(in the rows, 128 means zero)
Named moves come first, each a turn or a mirror and shown by rows before and after it. Which of them, in which order, take the first row of each pair that follows to the second? Write the first one first, as in the answered first pair.
gedi (before -> after):
[125 142 120 111 199 163 146  95 130  86 174 134 122]  ->  [124 128 107 112 195 163 146  95 132  83 175 142 118]
[106 122 127 127 114 134 126 117 131 135 121 125 134]  ->  [108 148 140 115 114 129 135 125 126 125 126 113 128]
[118  97 124  94 120 129  97 108 179 165 122 134 142]  ->  [128 168 186 123 137 121 125 151 147 147 128  87 134]
[114 156 157 108  99 100 137  98 113  87 202 105 118]  ->  [104 128 135  92 103 106 128  77 130 100 202 130 125]
bep (before -> after):
[110  96  93 107 126 131 136  94 143 125 133 144 124]  ->  [156 137 145 160 141 113 135 147  85 126 106 124 115]
[143 169 175 144 131 122 135 139 120 135 134 111 139]  ->  [104 140 130 104 113 139 133  98 172 134 150 132 143]
[127 121 119 121 130 127 133 118 139 118 146 122 138]  ->  [141 130 126 137 135 125 132 136 120 117 137 123 134]
[174 191 148 163 177 145 165 195 102  96 122  78 119]  ->  [ 93 121  77  84 168 183 165  97 204 101 168 130 121]
rebu (before -> after):
[126 137 126 131 144 144 146 133 132 110 130 112 129]  ->  [121 116 117 121 135 143 142 123 143 121 133 124 124]
[117 154 137 131 132 116 155 129 126 143 138  88 124]  ->  [129 137 115 130 158 126 151 123 129 143 142  98 128]
[191 143 137 168 130 141 117 167  96 156 133 107 133]  ->  [184 101 107 146 144 154 111 140 112 159 145 138 147]

Between the rows of a pair lie 2 to 3 moves.
[126 122  78 123 114  99  98 114 113 146  93 204 145]  ->  [145 125  52 123 179 126 136 109 136 111 128 182 131]	gedi rebu bep
[ 84 117 125  99 105 139 131 102 172 116 130 143 119]  ->  [113  88 117 117 104 141 112 114 146 144 101 170 130]	bep gedi
[153 158 147 159 149 133 140 168 101 116 136 103 114]  ->  [ 92 114 128 121  76 119 104 120 134 146 121 155 136]	gedi rebu
[151 169 139 149 128 112 149 154 111 115 127 106 128]  ->  [127 178 149 126 110 108 146 143 131 108 130 102 133]	bep rebu bep
[133  64 102 126 109 114  77 122 119 150 133 136 138]  ->  [113 162 155 121 133 110 127 146 139  97 170  74 111]	gedi bep gedi
[107 140 157 120  63 110 108 133 124 148 111 137 147]  ->  [105 176 160 115 119 129 156 130 147 108 152  91 123]	rebu bep gedi
[ 65 141 129 107  87 119 127 114 148 144 109 131 149]  ->  [ 82 115 118 127  78 116 102 126 120 159  82 144 163]	bep gedi
[191  72 121 165 133 160  72 137  63 118  87 157 145]  ->  [185 155 173 181 164 156 109 165  65  73 112  99 128]	bep gedi
[155  83  77 119 139 135 124 105 135 124 124 156 122]  ->  [130 120  95 107 151 141 152  99 176 105 154 134 107]	gedi bep
[148  86  74 131 165 129 113 113 127 126 126 158 167]  ->  [116 115  76 114 175 140 141 105 165 102 159 146 151]	gedi bep
[144  91  77 117 114 108 103 111 107 138 106 119 132]  ->  [100 145 128 101  92  92 111 105 143 120 126  90 120]	gedi bep rebu
[137  59 144 120 125 103 103 144 129 145  82 172 151]  ->  [ 83 127 198 102 102  98 127 144 167 119 108 132 138]	gedi bep rebu
[ 79 100 105  98 116 138 134  72 180 124 154 148 135]  ->  [129  68  97 127 108 123  94 101 119 149 105 174 145]	bep gedi
